In the data rows, the value 128 means zero.
Here are some numbered points:
[127   0 164 151 134   0 191 115 158 110 176 115  67 242 175 198  84 184
 147 209 119 243 184 121 177  99  56 169 190  75 110] 0
[127 120 130 119 123 152  88 136 121 138 118 154 154  80 154 116  91 138
 125 144 107 128 107 128 133 190 132 150 144 114 143] 1
[147 172 130 153 108 119 104 136 121 139 134 120 172  83 138 125 123 134
  91 106 114 141 130 100 168 155 149 155 119 153 126] 2
[121 134 156  47 144 184 246  97 155 183 236 218 190 131 191  78 213  98
 138  88 161  92 220 130 191  38 143   0  71 150 118] 3
[ 98  90 167 204  98  51 138 171 104 128 161 111  43 189  66 169 109 210
  95 171 183 203 175 164 166  70  57  77 220 105 139] 4
[146 169 117 106 136 109 129 163 156 126 137 119 133  94 128 127  94 134
 185 119 101 105  59 120 123 175 147 144 133 139  96] 5
[124 171 149 131  73 121 131 169  99 162 149 121 149 153 109 116 185 112
 127  67 159 132 129 162 116  65 178  96  97 127 213] 6
[ 81 106 119 111 183  94 180 122 179 116 117 204  79 149 164 121 120  71
 163 167 106 137 129 126 129 186 205 118 168 159 150] 7
[133 138 104 120 128 108  92 152 125 118 118 138 132  94 140 102 140 124
 117 121 120  78 106 160 131 177 139 121 143 152  70] 8
[158 150 129 134 127 155  91 137 154 120  95 126 144  96 151 121 127 125
 129  93 131 139 127 148 125 150 152 173 139 130 111] 9
[100 129 183 115  70 172 136 151 103 148 148  99 140 120 105  70 203 122
 123  32 231 141 197 165 132  27 102  21  82 104 172] 10
[143  96 121 139 124  58 102 154 170  99 101 130 120  91  93 136 145 117
 112 133 105 120 103 125 107 130 148 127 142 143  77] 11
[135 149 107 119 138 179 118 131  73 151 154 137 123 166 139 113 103 140
 115  86 112 107 102 119 178 166 157 135 137 131 129] 12
[129 153 110 122 161 109 129 130 143 126 120 149 138  99 131 120 102 135
 142 103 150 103  55 139 124 157 144 140 145 144 179] 13
[105 125 121 163 119 122  80 159  79  97 168 177 115  83 213 125 162 142
  93  80 145 135  85  88 138  87 117  71  57 124 189] 14
[158  88 118 130 145  85 156  48 119 144 151 173 100 130 190 162  48 170
 149 195  79 158 102 128 173 182  83 233  96  92 102] 15
[ 73 137  96 206 133 129 113 135 136 153 126 128 135 136  81 100 113 137
  95 111 157 111 141  77 113 124  77 152 119  97  98] 16
[135 150 150 102 148  99 135 137 106 116  94 109 123 151  63 103 140  98
 164 100 118 132 111 153 101 163 170 120 142 152 110] 17
[ 96  26 127 147 156   0 255  38 181 110 206 147  88 200 252 164  38 213
 171 241  49 212 187 104 157 119  32 142 171  84  91] 18
[144 129 116 162 137 153 110 123 102 125 137 136 145  76 152 109 143 135
 126  64 117 121  81 120 110 152 154 132 136 124 163] 19
Which point above is nearest to each new point? Its number follows each.
[110  66 136  64 158  78 162  94 138 129 144 154  53 180 137 121  64 159
 174 184 106 150 113 109 125 197 139 222 151 124  76] 15
[171 131 117  93 144 143  99 152 119 112  90 117 137 167 126 132 121 112
  94 160 121  95 140 121 115 114 107 141 153 116 131] 9
[ 82 172 140 110 128 146 118 156 132 110 107 113 139 115  62 116 161 100
 141 107 148 100 129 146  75 142 113  79 109 131 116] 17
[112 139 139 126 126 199 131 119 148 117  99 126 146 134 141 152 143  85
 109  94 126 129 131 101  68 131 109 156 125 118 158] 9
[134 104 111 125 162  96 123 123 114 127 148 130  94 142 152 141 131 115
  57 118 104  89 137 137 108 167 162 169 153 148 137] 8
[138  70 141 137 151 104  99 198 141  83 123 113 108 139 101 137 122 136
 117 186 126 126 121 138 141 115  74 172 159 141 118] 11
[109  68 137 131 149 123 106 201 136  97 117 160 135 153  91 127 126 151
 118 224 118 129 167 130 144 108  86 135 169 155  99] 11
[168 109 171 130 115 150 159 112 104 188 139  82  76 130  54 112 125 118
 124  84 173 135 130 186  86  83 174  94 120  66 200] 6
[140  88 148 157 116 125  97 150 102  94 112 132 128 113  93 132 118 130
 103 160  98 121 131 102 132 108 144 132 152 160  53] 11
[102 151 137  40 146 140 255  18 200 195 247 245 159 150 197  84 115 139
 152 147  61 110 211 140 130   5 135  17  81  96  75] 3
[145 180 195  70  82 153 147 149  80 142 107 134 111  80 129  64 178 109
 161  20 205 137 163 189 121  38 132  69  62 125 117] 10
[138 144 120 146 115 159  97 143 187 135 110  95 150 138  74 136 148 124
 122  81 154 122 172 124 130 123 117 135 103 136 118] 9
[130 147 122 120 142 167 103 143 161 133  96 122 119 111 128 142 127 105
 157 110 145 114  95 119 118 125 154 146 139 142 118] 9
[133  98 103  81 165 145 132 138 159 101 132 138 132  75 137 128 121  95
 103 139  96 126 129 140  80 177 158 113 141 142 154] 1
[143 178  93 120 113 195 145 117 129 113 140 179 147  59 128 130 169 126
 124 132 122 138  96 141 118 131 122  69 113 144 182] 19
[130 164 158  80 130 173 176  58 114 202  97 135 146 160  83 104 150 134
 128 133 106 124 144 180  65  34 179  63  44  79 117] 6
[186 176 131 105 151 150 132 109  98 139  98 133 112 142  89 121 124  88
 129 130 125 118 173 116 100 170 133 116 134 132  62] 17
[127  14 170 155 142   3 186 101 140 127 139 121  69 197 124 184 104 169
 146 232  96 199 149 153 171  80  99 205 197 102  99] 0
[114  94 221 146  88 159 175 178  95 157 159  86 111 159  78  73 192 122
 101  43 230 156 190 160 136   9 104  11 145 107 129] 10
[117 135 212 144  68 160 158 142  77 175 173 122 146 133 142  68 208 112
 135  32 255 133 195 171 145  23 108   8  83 118 164] 10
[100  34 156 137 156  65 135 150 156  94 103 119 105 171 102 166  90 162
 160 235 108 149 169 139 154 110  71 198 162 147 104] 0
[147  27 131 105 152  19 204  63 162  74 197 117  46 195 228 166  29 233
 164 246  40 216 183 109 152 154  63 141 145 102 104] 18
[ 97 120 103 177 138 127 131 127 138 138 111 108 131 141  97 123 117 143
 144 118 130 120  60  93 118 142 142 147 138 145 151] 13
[ 92 133 112 151  61 131  46 166  76  74 125 142 126 105 159 149 155 145
 114 113 178 162 158 110 129 113 102  91  80 122 139] 14
[131 126 126 154 133 167  88 115 121 125 118 100 137  67 123 142 148 122
  93 133 140 133 166 135  78 129 139 139 139 136 118] 9
[102 127 127 138 140 150 107 148 131 101  88 150 145 113 122 126 153 117
 105 136 125 101 113 119 129 134 139 130 154 140  81] 8
[145 148 160 106 128 111 105 124 131 120  95 138 124 188  96 115 147 103
 153 120 103 123 116 119 107 152 188 114 155 143 125] 17
[160 126 109 151 136 145 118 162  98 124 128 120 120 171 111 144 131 147
 102 139 133 111  87 107 121 134 142 140 142 126 144] 12
[134 131 132 141 123 131  80 156 151  97 106 130 132 182  99 107 132 121
 193 124  99 128 128 126 137 133 154 132 148 165 135] 17
[129 196 120 111 121 133 111 138  94 138 106 135 152 114 102 127 107 111
 146  94 139 102  92 103 130 123  95 139 109 105 146] 13
[123 156 120 126 122 174 107 130 172 139 111 107 144 146 109 132 128 127
 107 140 144 117 111 105 132 118 143 157 133 106 130] 9
